128 stands for zero in the data rows.
Some points:
[148 127 166 146 116  43 118 157 159 134 118 163  51 128  79 120 123 201 175  91 133 112 146  95 134 186 179 143  50 136 131 158 102  90  99 115 113 147 124 157  96 150 109 117 102 117 118 179 142 138 151  89 116 148 121]
[107  66 140 103  96 101  63 161 126 132 143  84  91 123  96 149 211 133 118 176 157 156 126 142 190 130 105 126 148 138 164 122  74 155 151 124 120 150 167  95 171 200 139 152 140  58  75 135  79 133  93 137 144  94 139]
[144 140 114 102 120  68 119 116 132 155 134 104 117 161 180  75 168 174 109  66 123 143 105 165 157 135 193  62 142 134 125  71 141 231 119 108 172 144 179 112 130  93  81 117 131 127 140  79 152 168 123 117 108 148 135]
[ 99 119 124 138 112 113  84 194 111 123 149 143 148 114 105  97  88 158  84 185 126 136 154 108  75 115 125 119  84 186 162 181 121 188 136 185 115 148  97 191 130  42 128 156 169 148 138 106 128 149 154 137 102 114 113]
[188  75  96 115 153  94 174 125 133 127  79 135 182 138 136 146 175 134  72 167  88 172 157  95 116 158 117 141  85  40 182 164 128 145 141 156 146 176  93 112  89 153  98 103 123 138 158 112 138 162 139 123  90  98 109]
[179 163  84 152 143 127 171  80 161 146 160 161  81 141 111 121 128 109 135 179 135 115 107 101  83 146 130  15 121 118 124 121 120 164 128 118 127 106 127 127 141 203 183 144 143 125  65 152 102 127 129 135 125 116 103]
[142 103 127 101 126 181 140 109 136  91 185  93 119 122 206 115 205 130 106  87 210 114 144 121 127 106 151 107 111  92  96 167 143  81 156 149  81 150 113 168 138 112 127  94 173  93 127 155 150  96 115 114 128 124 104]
[ 74 152 115  77  88 169 140 136 177 130 138 177 161  67 161  99 108 138 111  87 131 120 137 128  98 128 117 155 113 153 110 112 110  85 174 144 139 123 230  88 158 127 103 160  84 127 103 155 159 166 142 155  98 116  78]
[167  91 106 145 124 141 203  50 132  91 111 164  57  38  81 145  89 149  82 143 129 178 196 168 161 113 116 173 137 144 105 153 124 170 140 132 124 100 173 146 140  88 127 102 107 105  82 115 139  90 141 119 135 142 130]
[179 137 125 200 138 116 113 168 109 103 140 131 165 121 112 120 123  89 144 116 158 134  20 148 182 117 118 105  96 153 138 134  93 147 109  79 168 102 126 124  79 113 130 101 101 124 158 143 114 136 129 207 158  74 132]
[101 145 137 150 224 130 124 112 168 111 116 125 131  84 135  22 127 100 153 156 143 132 156 113 104 115  13 149 138 162 140  83 159 127 123 118 143 172 160 151 126 175 139 100 149  66 166 116  99 121 118 128 114 143 144]
[136 125 191 109 108 143 150 203 108 102  77 194  97 143 103 166 203 113 190  64 103 119 104 145  92 147  88 102 178 131 165 124 179 185 113 110 120 120 108 111 134 129 100 129 152 171 103 134  92  87 124 167 133 113  75]
[125 164 100 115 147 186 100 153 149 174 161 192 132 190  88 130 130 146  99 126 164 164 129 123 130 122 129 118 141 137 163 125 152 111  99  88 109 128 138  95 120 144 150 102 113 138 132  62 130  14 164 134  68 102 166]
[107 170  95 139 137 135 102 164 125 135  87 177  94 103 105 154 105  68 137 170 166 152 158  81 136  99 166 133 152 159  90  61 176 115 145 163 145 181 143  96 143 157  91  93 155  78 160 135  94 112 111 109 160 100 139]
[162 182 117 132 128 104  81 121 181 107 116  98 107 130 128 192 127 132  50 110 113 131 162 152 107 118 144 109 148 146 168 140 134 100 156 110 124 122  74 134  87  96 133 130  91 141 161 145  95 155  72 174 134 221 129]
[124 110 176 120 148  93 127 101  96 201 140 131 114 122 162 129 115 114 105 102  87 202  84 159  94 128  79  81 132 151 127  88 147  79 158 153 129 141 148 159 105 123 170 104 141 137 152 189 139  41 116 109 157  96 133]
[133 161 172 125 118 201  84 113 128 126 100 132 170 127  64 123 118 143  75 147 117  92 125 140 117  71 116 114 128  58 129 155 117 139 166  90 148 107 128 124 127 130  85 183 113 126 150 164 182 126 162  87 164 126 130]
[ 99 143 160 131 201  91 125 117  95  96 134 152 108 127 171 194 136 189  76 159 150 135  74  92 148 142 122 124 113 130 126 128 157 135  73 100 152  65 144 172 114 153 104 157 135 127 178 111 102 127  91 136 117  98 125]
[192 225 133 143  91  87 102 164  77 136 186 130 136 121 149 125 108 158 130 105 133  93 123 149 136 130  67 173 187  84 131 133 115 129 124 192 100 107 138  77 108 120 114 126 101 112 114 143 150 155 101  73 109 123  84]
[102 193 163  94 104 109 165 124  89 119  68 148 157 138  90 119 111  99  70 130 141 106 120 184 222 141 114  94 131 125 106  87 169  74 117 137  44 137 149 153 189 151 183 105 130 115 135 131 139 160 158 142 132 137 132]
[ 81 112 122 140 128 165 107 183 173 107 168 143 135 145 113 155 139 105 120  84  99 133  95 150 164 115 132 146 107  72  64 154 107 157 118 159 126 113 161 141  81 111 164 139 148 172 134 141  54 149 174  67 105 181 103]
[169  76 130 101  81 152 147 122 163  91 100 132 169 196 139 129  25 117 170 137 155 149 183 197 122 156 120 116  56 128 132  72 132 138 105 153 147  91  99 132 128 146 125 186 141  96 169 100 101 105  81 132 129 104 128]
[148 159 166  76 142 112 141 182 131 141 100  85 127  59 145 119 120 121 133 137 157 150 212 192  84  65 148 152 131  82 110 108 110  88 121  85 145 167 100 132 113 126 146 127 142 146  91 145 131 166 168  96 110  81 120]
[167 134 170 106  75  98 154  80 160  95 151 136 178 155 127 129 130  91 130 165 110 166  65  92  87 134  90 141 173 178  79  97 148 132 109 103 126 201 119 174 118 152 135 121 122  76 137  89 112 119 156  74 158 109 163]
[ 77 173 129 107 111 106 141  92 139 143  92  27  97 190 137 110 207 115 172 170 116 131 143 111 137  86 120 149 141 121 134 150 132 132  84 149 146  97 129 194 124 102 117 130  64 148 133 152 137 116 163 196 121 143  85]
[123 100  89 106 177 170 176 206 111 143 196 115 165 149  95 160 100 130 144  95  68 139 178  83 147 114 133  95 165 134 116 100  88  77  90 118 124 102 132 193 127  86  96 124 154  37  84 152 165 162 146 143 121 141 149]
[ 96 111 111  85 114 107 126 159 125 157 184  98 188  75  90 149  95 159 177 155 128 123 139 136 101 104 124 135  99 145 108 156 210 130 180 119 100 113 128 146  90 194 107  95  82 153 101 113 143 143 124 110 189 171  79]
[106 140 125 156  66 161 136 141 116 134  92 155 145 139 236 154 154 172 124 146 104  59 109 122 113 102 116 161 106 111 139 109 125 148 169 113 123  89 131 160  49 109 119 117 145 108  80 140 138 128 139 143 110 127 168]
[107 108 153 180 140 202 131 159  85 139 140 120  93 157 157 115  88 104 107  78  65 139 133 150 131  92 202 150 118 133 161 166 155 145 129 151 123 143 100 132 159 178 171 136  39  76 106 104 155 159  68 117 123 105 101]
[ 93 111 115 215 105  68 122 101 160 112 120 116 183  74 160 173 125 122 182 116 108 127 160 104 148 121 131  82 144  66 115 153 167 149  69 117  96 183 158 112 156 102 125 184 115 146 141 123 126  77  95 172 120 114 171]
[137 130 103 115 135 126 147 138 118 109 108 105 126  96 119 114  77 182 136 105 125  98  89 152 163 139 140 134 145 137 112 104 140  98 172 162 168 164  26 133 159 145 114 166  89 146 109 167 119  60 155 112  60 171 140]
[119 123 115 172 132 150 120 135  98  79  89 105 158 160 116 100 192  95 133 140 154 126 206 126 137 232 155  96 147 163 115 177 148  83 146 129 149 122 196 114  60 108 123 164  93 123  67  96 111 142 109 110 121 131 161]
[ 77 156  68 123 118 182 139  70 117  59 180  88  55 135 135  93 114 184 136 133  97 143 111 131 132 171 136 135 142 115 180 128 146 118  71 128 147 153 106  98 103 140 135 123 167 152 137 120 116 145 160 152 203  81 148]
[143 129 143 150 136 188 190 190 140 138 123  35  78 143  95 163 132 151 133 181 126 134  73 107  84 119 136 139  75 143  96 108 133 134 127 122  98 157 168  22 173  71 139 134 128 115 172 128 141 121 122 124 120 167 130]
[113 195 148 109 127 176 130  25 104 143  98 115 173 114 160 180 116 111 172  80 119 139 154 127 141  79 116 118  82 193 139 174  18 137 117 138 107 129 113  83 148 185  88 113 149 155 115 125 113 125 141  95 127 160 117]
[132  97 144 185 130  67  85 142 106  97 185 104 112  98 146 143 179  67 129 128 123 119 134 143 113 124 158 176 131 154 143  31  76 101 151 121  91 108  95 135 136 167  98 141 132 161 132  94 197 102 181 126 136 167 120]
[ 62  97 121 142 119 105 146  72 101 152 184 224 117 158 149 151 112 108 157 163 181 112 136 134 145 134 107 114 119 131 169  98 119 124 117 104 164 141  56 104 164  39 138 103 106 138 119 136 142 146 129  77 138 145  92]
[123 109 181 163 101 126 149 114 133 181 181 117  81 147 144  96  27  82 102 164 100 105 110 134 154 173 150 114 165  94 151 173 112 107 116  99 150 132 155 114 114 151  64 118 182 162 159 113  97 123 102 176 110 133 121]
[ 53 155 112 151 139 114 172 113 114 138 106 160 200 128  73  82 186 155 115 117 119 138  86 139  72 178 174 171 146 113 115 133  68 190 128 125 126 124  68 166 100 127 118 146 144 119 181 133 137 121  85 162 123 125 130]
[166 121 100 125 101 179 115 150 128 145  89 110  87  82 103 129 130 122 152 120 136 106  85  93 126 109 125 130 127 105 156 146  90 120 129 141 177 136 146 251 154 109 150 112 146 156 153  75 151 122 102  76 126 186 138]
[118  92  72 135 116  51 154 157 138  87 131 150 131 190 115 145 181 137  98 133  91  64 157 165 118  81 139 151 134 163 106 170 106  95 121 120 169 116 164  84 200 163 171  88 150 159 139 123 125 128  88 133 144  86 154]
[187  98 100 109 162 112  86 101 102  96 139 112 187 119 162 118  94 114 156 142 120  97 187  91 145 181 182 160 153 147 160 128 123 136 103  94 126 107 202 122 153  99 172 128 121 101 169 149  62 111 121 111 123  97 112]
[169 151 153 134 154 166  64 125 150 136 161 105 182 142 106  97 163 117 114 124 118 142 105 107 118 148 141 168  87 103 112  84 180 122  97 147 135  85 105 143 221  99  96  92 120 191   4 128 109 136 106 146 134 145 151]
[114 121  82 105 145 163  49 162 135 154  71  92  75 152 176 140  92 120 157 139 122 136 136 136 123 255  75 125 145 146  65 148 131 191 160  79 105 140 101 128 139 140 131 110 137 167 174 153 178 148 139 136 128 109 148]
[106 119 125 106 143  76 188 222 176 152  77 110 141 123 180 104  81 100  70  90 169 131 130  57 165 138 100 125 149 137 134 143 124 130 113 141 142  83  86  61 140 129 160 133 160 118  94 106 140  95 136 121 211 121 134]
[163 104 147 147 113 148 144  56 131 210 153 112 108  81  73 111 200 109 109  76 138  88 128 112 150 125  92 135 105 152 126 108 161 126 151 137 120  99  62 116 135 120 124 142 149 139 209 137 117 157 168 104 132  90 131]
[136 113 125 117 184 128 154  79  94 111 107 141 113 192 118 102  85 148 157 103 144 110  98 124 149  57 136 151 142 105 152 116 100 108 179 101  75 145 159 167 110  99 116 184 111 237  98 135 117 170  91 145 143  99 130]
[133  70 166  92 129 144  89  48  92 124 121 113 144 144  68 174  87 145 141 115 177 101 128  94  94 148 135 128 149  98  96 135 130 156 107 158 170 150 148  87  88 142 209  97 142 104 123 104 161 129 136 211 115 159 149]
[171  96 118  78 111 148 137 149 101 154 141 210 100  91 193  79 177 117 161 156 109 133 140 122 106  84 147 114 115 118  90 159  94  96 120 159  97 113 114  92 119 112 122 152  83 130 153 127 114 163 131 156 123 177 181]
[107 107 122 134 146  79  81  58 167 132  69 129 133 127 109 144  93 125 196 144 117 156  64 160 120  88 152 148 172 134 141 165 169  82 172 156 108  73 114  74 113  93 130 120 186  94  99 132 167 171 154  84 102 142 124]
There is one direction along which these points spread out most. Take the direction at right angles to it along which they spread out most. Go by this last direction. For each point below, how far along it does it lie, from 0 to 99? The average is 50, and the first point in the table lies past the average. One standard deviation of the points above along it is 16.
[ 81 112 122 140 128 165 107 183 173 107 168 143 135 145 113 155 139 105 120  84  99 133  95 150 164 115 132 146 107  72  64 154 107 157 118 159 126 113 161 141  81 111 164 139 148 172 134 141  54 149 174  67 105 181 103] 62
[167 134 170 106  75  98 154  80 160  95 151 136 178 155 127 129 130  91 130 165 110 166  65  92  87 134  90 141 173 178  79  97 148 132 109 103 126 201 119 174 118 152 135 121 122  76 137  89 112 119 156  74 158 109 163] 31
[ 74 152 115  77  88 169 140 136 177 130 138 177 161  67 161  99 108 138 111  87 131 120 137 128  98 128 117 155 113 153 110 112 110  85 174 144 139 123 230  88 158 127 103 160  84 127 103 155 159 166 142 155  98 116  78] 27
[179 137 125 200 138 116 113 168 109 103 140 131 165 121 112 120 123  89 144 116 158 134  20 148 182 117 118 105  96 153 138 134  93 147 109  79 168 102 126 124  79 113 130 101 101 124 158 143 114 136 129 207 158  74 132] 74
[148 159 166  76 142 112 141 182 131 141 100  85 127  59 145 119 120 121 133 137 157 150 212 192  84  65 148 152 131  82 110 108 110  88 121  85 145 167 100 132 113 126 146 127 142 146  91 145 131 166 168  96 110  81 120] 24
[192 225 133 143  91  87 102 164  77 136 186 130 136 121 149 125 108 158 130 105 133  93 123 149 136 130  67 173 187  84 131 133 115 129 124 192 100 107 138  77 108 120 114 126 101 112 114 143 150 155 101  73 109 123  84] 45
[ 93 111 115 215 105  68 122 101 160 112 120 116 183  74 160 173 125 122 182 116 108 127 160 104 148 121 131  82 144  66 115 153 167 149  69 117  96 183 158 112 156 102 125 184 115 146 141 123 126  77  95 172 120 114 171] 62
[142 103 127 101 126 181 140 109 136  91 185  93 119 122 206 115 205 130 106  87 210 114 144 121 127 106 151 107 111  92  96 167 143  81 156 149  81 150 113 168 138 112 127  94 173  93 127 155 150  96 115 114 128 124 104] 41
[119 123 115 172 132 150 120 135  98  79  89 105 158 160 116 100 192  95 133 140 154 126 206 126 137 232 155  96 147 163 115 177 148  83 146 129 149 122 196 114  60 108 123 164  93 123  67  96 111 142 109 110 121 131 161] 58
[187  98 100 109 162 112  86 101 102  96 139 112 187 119 162 118  94 114 156 142 120  97 187  91 145 181 182 160 153 147 160 128 123 136 103  94 126 107 202 122 153  99 172 128 121 101 169 149  62 111 121 111 123  97 112] 47
[114 121  82 105 145 163  49 162 135 154  71  92  75 152 176 140  92 120 157 139 122 136 136 136 123 255  75 125 145 146  65 148 131 191 160  79 105 140 101 128 139 140 131 110 137 167 174 153 178 148 139 136 128 109 148] 60
[162 182 117 132 128 104  81 121 181 107 116  98 107 130 128 192 127 132  50 110 113 131 162 152 107 118 144 109 148 146 168 140 134 100 156 110 124 122  74 134  87  96 133 130  91 141 161 145  95 155  72 174 134 221 129] 65
[163 104 147 147 113 148 144  56 131 210 153 112 108  81  73 111 200 109 109  76 138  88 128 112 150 125  92 135 105 152 126 108 161 126 151 137 120  99  62 116 135 120 124 142 149 139 209 137 117 157 168 104 132  90 131] 46
[123 109 181 163 101 126 149 114 133 181 181 117  81 147 144  96  27  82 102 164 100 105 110 134 154 173 150 114 165  94 151 173 112 107 116  99 150 132 155 114 114 151  64 118 182 162 159 113  97 123 102 176 110 133 121] 64
[167  91 106 145 124 141 203  50 132  91 111 164  57  38  81 145  89 149  82 143 129 178 196 168 161 113 116 173 137 144 105 153 124 170 140 132 124 100 173 146 140  88 127 102 107 105  82 115 139  90 141 119 135 142 130] 28
